In the rows, 128 means zero.
Each path below is one point turned by a fixed rotation once a step. After each direction that follows a path, write how fast that rotation turns it, in degrees per step (0 if it stays still).
Each turn is a multiple of 5 degrees from 10 to 175, or 0.
Each row of a path follows its step; steps can be skipped.

step 0: [121 123 121 134 134 136 135 134 128 128 123 133 124 122 127 127 122 131
 133 132 136 120 121 127 134 123 132 139]
step 1: [129 116 121 127 131 128 137 137 127 123 130 122 116 125 124 123 128 125
 130 132 138 118 130 129 134 128 128 131]
step 2: [133 117 126 134 132 126 143 137 124 121 127 126 122 135 130 126 127 133
 117 128 131 127 125 134 132 130 126 126]
step 3: [128 121 127 131 129 129 127 138 125 116 128 130 128 133 123 130 124 135
 119 130 128 126 115 140 128 134 133 133]
step 4: [127 118 127 131 124 128 122 139 129 131 133 128 128 126 117 131 122 134
 118 140 127 119 127 132 128 131 134 131]
step 5: [128 113 123 138 134 134 125 135 133 136 126 129 131 126 131 127 127 133
 124 136 125 118 127 130 132 126 128 123]
step 6: [130 113 118 131 134 129 128 128 128 120 128 128 132 118 133 124 135 136
 131 130 123 118 122 129 131 128 132 129]
step 7: [126 115 123 128 122 119 138 128 120 124 123 129 129 119 131 126 130 132
 125 134 127 127 128 130 134 129 140 132]
step 8: [128 120 128 130 127 130 133 133 126 129 122 130 126 121 134 125 122 129
 124 134 137 134 123 140 137 122 138 129]
Directions:
[130 131 128 127 127 130 127 129 125 125 127 129 128 125 124 130 131 129
 132 129 127 126 127 127 129 131 128 132]
120

step 0: [125 135 131 131 133 133 126 118 136 123 124 126 127 123 124 124 141 120
 133 133 126 126 140 129 118 126 119 130]
step 1: [124 133 127 131 119 127 130 123 129 121 131 129 135 132 117 118 138 132
 139 133 124 128 128 125 124 131 128 141]
step 2: [122 115 127 133 123 128 130 116 131 128 118 130 127 127 123 131 132 136
 141 126 123 123 128 128 130 121 123 134]
step 3: [120 123 130 130 123 136 132 123 132 124 123 129 140 127 138 134 137 124
 139 127 131 133 136 123 134 129 130 131]
step 4: [126 126 139 126 132 125 120 117 130 128 129 126 130 132 132 126 139 123
 139 121 126 125 131 120 126 140 121 129]
step 5: [130 132 122 137 131 131 132 123 131 121 129 129 126 131 121 134 135 132
 140 125 128 130 125 111 126 137 124 129]
step 6: [133 129 129 131 137 131 130 130 126 127 124 131 137 123 127 136 130 137
 140 118 121 127 133 128 130 129 119 140]
step 7: [124 131 130 124 123 129 124 126 124 117 123 135 132 114 129 136 134 126
 140 122 136 135 128 130 121 129 120 129]
step 8: [127 133 129 128 124 129 131 128 138 120 121 116 129 124 126 124 137 124
 134 117 133 123 126 131 125 138 121 134]
Directions:
[130 130 123 131 128 126 128 126 123 128 130 128 129 126 125 127 127 128
 129 127 128 130 132 131 126 127 127 130]
65
[128 129 126 130 127 129 125 128 130 129 127 131 131 130 125 131 123 130
 129 130 125 125 126 129 127 130 129 129]
90
[129 130 124 127 131 127 125 126 132 130 130 126 128 129 130 127 130 125
 128 131 131 127 127 129 128 132 128 128]
85

step 0: [130 130 124 129 124 120 127 135 129 132 138 139 122 134 122 130 129 130
 133 125 128 133 129 126 123 117 122 132]
step 1: [128 129 115 134 129 134 122 137 126 130 126 130 127 127 129 126 128 130
 127 130 123 123 128 130 122 114 137 131]
step 2: [129 126 136 126 122 136 128 136 129 136 126 126 125 120 128 127 137 130
 123 130 118 121 124 133 129 128 136 125]
step 3: [131 134 136 126 124 121 130 131 133 134 140 130 125 129 123 133 139 132
 127 124 127 128 128 121 131 131 135 131]
step 4: [132 133 119 122 131 118 125 141 133 128 132 131 131 130 124 131 123 129
 131 125 130 125 129 121 128 120 132 128]
step 5: [127 123 122 130 123 128 125 143 132 133 124 130 128 127 122 126 127 127
 126 130 120 129 124 138 124 118 125 123]
step 6: [129 126 130 142 121 131 128 128 131 136 131 130 124 126 126 131 137 127
 122 126 121 129 124 131 123 126 137 134]
step 7: [136 132 132 129 127 126 129 132 130 128 135 128 129 122 132 134 130 128
 127 125 128 114 126 119 128 126 142 128]
step 8: [132 132 128 118 120 119 128 141 130 127 137 127 131 127 123 127 129 130
 125 129 129 125 128 130 134 124 127 118]
Directions:
[130 127 125 128 133 127 127 128 128 126 126 128 131 128 129 124 128 128
 131 129 129 123 125 126 127 127 132 128]
120
[126 124 128 129 130 125 130 130 131 129 125 129 129 131 124 129 126 127
 130 127 127 131 128 126 126 128 128 127]
70
[129 128 126 131 129 130 127 132 128 129 127 128 131 126 128 129 131 127
 128 129 131 128 128 127 126 128 121 131]
80
[126 130 127 127 129 127 127 129 125 124 127 127 127 125 124 124 127 129
 125 130 128 131 128 130 124 125 128 129]
90

step 0: [134 123 143 135 124 137 120 120 135 125 124 137 120 121 133 130 127 133
 128 128 131 127 119 131 130 128 126 122]
step 1: [131 131 121 115 132 125 126 129 125 133 122 126 136 126 137 133 122 129
 117 125 125 122 120 133 137 124 129 117]
step 2: [119 124 135 127 139 124 140 125 126 126 127 139 121 132 136 135 127 136
 131 130 125 126 122 124 117 125 129 127]
step 3: [121 133 124 131 125 135 120 128 118 124 129 136 127 139 129 137 131 126
 119 130 139 117 130 130 135 131 132 128]
step 4: [137 119 137 128 123 139 128 129 129 126 130 142 131 117 131 133 128 122
 133 133 127 128 117 126 128 122 127 123]
step 5: [130 138 134 120 137 127 123 120 129 135 119 125 128 126 138 132 131 131
 124 121 131 126 123 134 137 128 136 118]
step 6: [124 120 129 127 128 117 137 126 122 127 130 137 124 136 134 129 130 135
 120 133 121 123 118 131 123 120 120 121]
step 7: [120 131 125 124 134 142 125 127 117 121 126 130 122 131 138 139 124 129
 127 132 140 126 128 126 131 129 129 134]
step 8: [132 128 130 127 119 132 130 132 130 130 130 147 137 132 131 135 133 120
 131 130 130 130 126 125 128 121 136 117]
Directions:
[129 126 128 127 126 127 125 125 133 129 126 126 127 126 131 128 132 125
 127 128 124 128 125 131 130 128 128 129]
80
[127 129 131 130 129 123 127 126 126 128 131 129 127 131 129 126 132 130
 131 125 126 124 131 128 128 129 130 127]
110

step 0: [127 122 126 135 132 127 134 126 127 126 136 123 133 131 140 119 134 134
 130 125 132 127 125 127 130 135 144 127]
step 1: [128 139 125 121 126 121 117 129 130 133 137 119 127 122 115 126 130 128
 124 135 123 124 131 125 128 134 127 128]
step 2: [121 122 125 117 129 134 124 131 124 132 128 140 124 132 133 124 127 130
 140 125 134 124 136 131 129 122 120 124]
step 3: [125 129 135 131 129 131 129 126 128 124 129 126 132 140 130 135 125 126
 112 120 120 125 128 125 122 118 131 136]
step 4: [135 139 129 122 128 130 139 127 119 127 119 131 133 114 130 132 132 132
 125 128 133 132 128 127 131 136 127 131]
step 5: [129 121 126 136 131 134 131 127 132 120 135 126 117 130 125 130 140 132
 137 136 128 122 124 120 134 127 134 125]
step 6: [129 131 128 124 129 122 122 129 119 130 133 125 139 135 125 123 120 115
 132 132 126 118 126 134 128 136 134 124]
step 7: [112 131 128 125 127 131 121 125 130 129 131 128 127 118 133 126 130 139
 126 127 131 127 134 137 118 122 125 126]
step 8: [133 124 126 129 129 125 130 132 119 129 133 129 131 135 122 130 124 137
 123 114 128 130 133 116 135 120 122 130]
Directions:
[127 130 125 131 126 130 128 127 128 127 129 132 128 126 132 128 130 129
 131 128 125 129 130 127 129 126 125 124]
135
[128 125 129 128 126 128 127 127 131 125 130 126 125 125 128 128 126 129
 123 130 125 125 126 126 128 125 128 126]
160
[125 130 129 132 127 130 127 129 128 130 128 126 123 130 128 127 132 128
 126 129 128 130 127 130 128 125 130 130]
160

step 0: [122 126 130 128 134 133 137 134 131 141 131 121 124 124 129 129 129 122
 129 131 134 127 123 118 129 138 127 129]
step 1: [132 129 129 121 130 127 127 125 131 133 127 124 123 136 127 126 125 122
 126 146 136 130 120 127 131 127 120 126]
step 2: [118 115 126 118 129 132 125 132 119 125 126 119 128 133 129 131 134 128
 128 134 131 124 123 123 128 126 126 124]
step 3: [124 126 132 128 130 131 121 139 124 137 119 133 124 136 133 126 133 123
 131 134 133 130 127 126 130 124 139 123]
step 4: [122 126 130 124 138 130 127 135 122 132 129 134 120 139 125 139 127 127
 128 126 132 129 130 135 134 122 122 132]
step 5: [130 125 129 123 131 136 124 126 125 135 137 127 132 142 126 130 132 136
 129 126 131 139 129 126 123 124 134 128]
step 6: [122 128 129 124 133 122 132 134 132 135 131 132 127 133 118 133 130 132
 127 125 137 123 125 127 119 135 139 133]
step 7: [128 132 134 128 139 124 124 119 122 133 131 127 128 129 118 133 122 119
 121 129 136 135 121 126 125 129 130 126]
step 8: [130 122 126 131 131 125 131 131 118 132 140 122 125 125 131 137 133 131
 127 135 133 130 120 120 124 135 126 126]
Directions:
[132 131 125 128 126 126 131 133 129 128 128 132 128 129 128 128 129 127
 132 131 130 128 128 126 128 130 130 129]
135

step 0: [127 124 129 133 129 131 134 124 129 117 120 130 135 119 129 125 123 127
 121 135 124 128 122 123 131 126 137 128]
step 1: [136 126 127 119 121 128 140 121 124 121 118 128 127 126 129 134 130 132
 131 123 124 120 128 127 128 131 131 130]
step 2: [132 134 130 131 120 134 133 127 126 127 128 127 122 131 118 129 135 125
 127 119 125 127 132 131 124 133 125 114]
step 3: [128 135 125 134 133 135 115 129 130 129 119 126 121 134 122 132 128 129
 125 127 126 129 121 128 124 125 119 124]
step 4: [125 129 126 135 132 127 130 127 145 128 125 132 130 128 131 138 120 129
 127 130 131 133 118 133 125 128 128 129]
step 5: [131 123 129 131 129 127 134 120 129 125 130 133 134 131 134 128 133 134
 132 136 133 123 122 127 115 125 136 128]
step 6: [135 125 127 127 118 143 131 127 117 128 131 132 129 120 130 126 126 130
 122 129 130 125 124 129 127 128 135 124]
step 7: [130 133 128 124 122 136 127 127 130 123 130 119 115 123 126 133 128 131
 127 123 124 123 125 116 132 129 128 128]
step 8: [131 134 126 137 125 130 131 130 139 122 120 122 121 129 126 129 129 122
 132 128 139 130 134 126 128 133 121 126]
Directions:
[127 130 127 130 134 129 130 128 131 126 126 124 132 130 130 127 128 128
 126 128 131 129 127 127 129 129 127 131]
80
[129 128 128 126 130 132 127 129 129 125 131 131 125 130 130 131 130 126
 126 132 129 129 132 127 129 128 132 130]
45
[132 129 128 128 129 131 130 127 126 128 131 128 128 128 128 128 130 129
 127 126 126 125 129 126 132 132 123 128]
70

step 0: [137 129 127 137 120 138 122 126 127 128 127 131 122 141 132 131 126 120
 133 129 133 125 129 133 133 131 126 130]
step 1: [136 121 132 135 126 128 132 124 128 129 128 130 127 123 119 123 121 141
 122 125 118 129 131 128 125 133 127 133]
step 2: [133 127 127 137 121 127 126 134 136 125 133 136 124 126 139 132 125 124
 131 137 127 130 127 134 134 128 126 119]
step 3: [125 119 126 126 131 124 136 122 123 128 134 131 129 120 127 129 117 137
 131 125 134 127 129 131 126 137 124 135]
step 4: [122 131 125 130 129 137 128 127 133 126 129 138 128 120 137 129 131 119
 130 128 125 141 133 126 135 129 127 125]
step 5: [128 120 126 123 124 127 129 118 126 123 122 136 129 137 122 134 126 127
 132 125 136 126 130 131 129 134 122 139]
step 6: [131 128 133 140 128 134 119 127 129 128 128 133 130 124 124 123 132 127
 126 127 123 139 142 121 126 128 125 126]
step 7: [130 124 130 128 122 118 121 128 132 118 124 137 126 135 122 132 121 132
 129 136 132 126 127 138 133 129 130 126]
step 8: [124 123 127 139 138 128 122 129 121 128 138 124 132 123 131 129 126 137
 129 130 125 131 137 128 125 134 124 123]
Directions:
[130 126 125 129 128 126 129 127 124 128 129 127 128 130 128 129 130 126
 134 130 129 127 128 131 126 128 127 129]
145
[132 126 130 130 124 127 127 127 128 126 130 125 131 128 126 126 128 128
 124 133 129 130 126 128 126 128 127 126]
65

step 0: [124 123 127 127 133 120 131 123 126 117 120 135 117 133 124 120 129 129
 126 122 132 125 124 124 124 131 134 127]
step 1: [131 129 120 123 126 129 121 120 131 136 121 135 131 124 138 125 132 126
 136 125 132 126 126 123 130 132 129 137]
step 2: [125 112 127 129 128 129 133 121 129 125 131 125 122 128 135 121 126 129
 124 137 132 124 116 130 126 128 129 127]
step 3: [130 129 137 135 131 128 135 123 133 127 120 141 131 130 132 135 128 125
 132 122 132 128 120 124 128 134 130 133]
step 4: [124 120 126 132 128 135 125 133 129 135 134 131 132 128 136 115 127 129
 133 130 124 127 126 125 131 132 141 131]
step 5: [125 123 129 132 122 136 133 120 129 125 126 138 129 130 129 129 127 134
 119 122 138 128 127 126 123 127 129 117]
step 6: [128 129 125 129 126 129 138 129 128 118 124 133 136 132 137 117 131 127
 133 124 126 130 134 127 132 133 130 138]
step 7: [131 117 122 132 132 139 129 130 134 131 129 122 133 125 137 131 131 135
 129 127 135 119 132 125 125 128 129 122]
step 8: [132 121 130 133 131 128 136 127 123 119 125 136 122 136 133 125 115 128
 131 122 128 129 133 132 124 128 124 127]
Directions:
[126 128 129 130 129 129 130 123 128 128 129 127 125 126 127 129 126 135
 127 129 127 127 128 130 126 124 130 128]
135
[127 132 126 130 128 126 132 128 129 129 127 127 131 127 125 127 127 127
 131 126 127 125 128 125 126 128 130 132]
130

step 0: [125 125 130 120 126 118 128 132 130 126 129 124 138 122 133 124 126 121
 122 123 136 136 131 124 128 127 133 133]
step 1: [140 128 122 121 127 126 129 124 133 123 123 129 126 131 130 119 125 129
 127 130 129 122 134 130 117 128 133 123]
step 2: [127 128 136 120 130 132 129 133 130 121 127 135 128 139 128 122 134 131
 128 128 130 129 132 123 128 134 118 135]
step 3: [132 123 128 127 119 122 128 139 135 124 121 122 138 126 125 130 130 129
 123 127 130 129 130 126 133 123 133 133]
step 4: [138 118 122 123 125 127 131 127 133 124 125 132 124 129 126 128 129 124
 134 136 118 125 130 131 122 125 122 125]
step 5: [115 123 136 125 126 134 131 133 125 126 121 135 135 134 127 127 129 126
 125 129 122 133 129 131 127 129 119 128]
step 6: [131 119 124 137 127 131 126 133 134 125 125 121 135 126 125 130 130 130
 117 127 120 130 126 129 129 130 137 125]
step 7: [130 117 125 126 132 129 133 126 130 128 132 133 118 123 132 127 128 119
 128 130 117 127 132 124 132 133 123 124]
step 8: [119 131 134 124 126 130 135 127 118 130 123 130 134 126 132 129 125 121
 114 123 125 129 130 123 125 127 127 126]
Directions:
[124 129 130 125 124 129 127 129 126 129 127 128 129 128 126 126 128 126
 129 125 129 132 127 124 131 126 129 126]
135
